Rotation paths and how fast each direction turns (degrees each step)
Each turn is a multiple of 5 degrees from 10 to 175, or 0.
Each row of a path follows its step; steps can be skipped.
Path 1:
step 0: [-20 -39  43 -38  10  14  24  34 -38  23 -44  13   4 -33  -3   8  27  -1
  -2 -14  50  15  -6  29   9  69  48  -2  38  12]
step 1: [  1 -48 -18  49  62  -5 -21 -20 -10  14  51 -40  19  51  16 -15   9  10
  -5 -11   6 -49  27  53 -50  -5  -1  16   8  16]
step 2: [-30 -14  25 -12 -30 -17 -11 -43  34  50 -46   2   8 -28  10 -19 -15 -27
  41  -9  46  19 -15 -21 -52 -15  63 -27 -19  17]
step 3: [  1 -32  35 -10  48  29   1  32   6 -20  59 -30 -54  -8 -28 -38  29  -6
 -28  -5  20 -32 -28  -6 -32  12  10 -29  17 -63]
step 4: [ 20  -6   7 -27  19  36 -36  20   0  40 -57  -6  65 -19  48 -44 -24   5
   8   4  18  -8   3  29 -28   2  20  71  -5 -17]
step 5: [-42 -26 -30  23  15   9  -7 -13  32   8 -25 -42 -17  31  23  56  53 -17
  10 -23 -11 -37 -38  -2 -28 -16  21 -29  55 -40]
step 6: [ 27 -59  43 -21   7  -6  34  -6  29 -14  -9 -21  17  -5  42 -32 -16  16
   9  27 102   5 -16 -28  -3 -21 -33   6   0  10]
step 7: [-23 -10   7  33  32  40 -38 -24  43  29  15 -14 -10   8  -2  -8  16   0
 -59   2 -42  34 -32 -11 -23 -60  11  40 -29 -52]
step 8: [ -1  13  26   7  -3  25  -7  58 -16  -9 -52 -16  19 -15  50  12 -39  -1
  51 -26  33  -5 -38 -43  30   3   8 -30 -11 -60]
Speeds:
[ -6   5  -2  11   2 -13 -13  -1  -2 -12   7   5  -8  -3  22  24   2   4
  -5  21  15  -4 -10   4  -9   3   7  14  16  21]	80
[ 18 -11   4 -10  -7  -5   3   1 -20 -11  -7  -8  21 -22  -7   9  -6   0
  27   4   8  16  -7  -4  -4  -6   9  10  -7   4]	175
[ 14 -12   5  11  -2   0  -8 -10  -3  -8 -13  27  -7  -3 -19  18  15 -11
 -15 -18  -3   7  -5   5 -14  -2  -3   2   7 -12]	160
[ 14  11  -2  -4  10   3   3  -1 -13   2 -21  20 -18  14  17 -14 -19   5
  10  -7  20  10   7  -1  -2  -8  -1  -6   6   1]	175
[ -2 -23 -11   8  -8  13  25 -12  16  11   4  -1   2  15  -2  20  -4  13
  13   3   8  10  14  10  -7   4  -8  -2   3   7]	80
Path 2:
step 0: [-47 -15   6   4   0 -52 -39   0  58  49  23  44 -37 -41   7  18 -10  11
 -18  -5  24 -58  67   9 -25  12  18   9  12 -30]
step 1: [-24  14 -29   2   2 -14  15  -5  31 -10 -30  35 -18 -25  52  10 -13 -51
 -25 -28   3   9  17 -67 -98 -33 -29  -4   9  22]
step 2: [ 17 -13 -11   1  25  43  15 -17   9  12 -17 -24  -4  -6  88  14 -16 -18
   0 -45  15  40   4 -19   0  86 -41  52 -17   9]
step 3: [ 26 -14  11 -15  10  69 -20 -39  60  43 -26 -54  -8 -26   6  -9  23  52
   1  -1 -11 -39  74  -3  10  13  -1  12  -2 -22]
step 4: [ 25  40  -9  20  27  15   2 -12 -20  40 -43  -8   8  16   7 -53  20 -29
 -51 -22  -4 -31  52  38 -58 -53 -15 -31  29 -12]
step 5: [ 14  19 -20  41  20 -10  27   8 -23  94   1  23 -69   1   1 -25 -31 -33
 -27 -15  25  13 -12  46 -13  24  -1  61  -4  16]
step 6: [ -2  -9 -10  10  -3  39  25  14  44  56  25  -3 -47  -4 -32  37  32 -20
   7   9  -1 -57  -1 -59   0 -22 -27  60 -56  19]
step 7: [ -2  15  -3  31  49  40 -11  40 -12  -3  15 -17  31  -7  30  19  80 -69
  24 -25 -45 -39   5 -20 -19  -2 -42   0  27 -25]
step 8: [ 21   5  10  53  15  19 -16   5  36  77  23  -5  20 -61  41 -24 -12 -14
  11   8 -50  36 -34  29  13  24  14  -3  57 -31]
Speeds:
[ -2   6   8   4   2  19   6  -5   8  -9  -9  -6   7  13  19   5   6  -4
   9  33 -19  -6   6  17   4   9   7  -2  -1 -15]	80
[ -7   4  -1  18   5 -15  -9  -2  -5  17  16  -2  25   5  -4   6  -2  19
  -2   8  -5   6  23   5 -10  -9  -4  -4  23  -4]	90
[ -3  -2 -22   1  -5  -1  -8  -3  -7  -3  -2  14  -1   4 -24   2 -25 -12
   3   3 -16 -19   7  16   0   3 -19   7 -11  -5]	60
[ -7   2  21   3  10   0  17 -17  -8  -1  12  -1 -17  18   3   9 -25  -7
  -8  -2 -16   9   6 -18   8  -9  -1   7   2   8]	90
[-10   2  16  -5   9  10   6   5  26  -2  -6  26  11  -2 -23  -5   8   5
  -7   3   9   0  19  -8  18   0  -1   8  -3   0]	120
[ -9  -2   9   6   8 -17   1  13 -18  -7  -7  -2   3  14  12 -15   4 -13
   2 -12  13   1   6   4  18  16 -18  10   6 -20]	135
[ -8  -5   3  -3 -16 -18  20   3  15   0 -15 -24  -2  -5  -9 -10  -1   7
   4  10  -6  -7  -2 -14  -8 -18 -16   3  -1 -17]	130
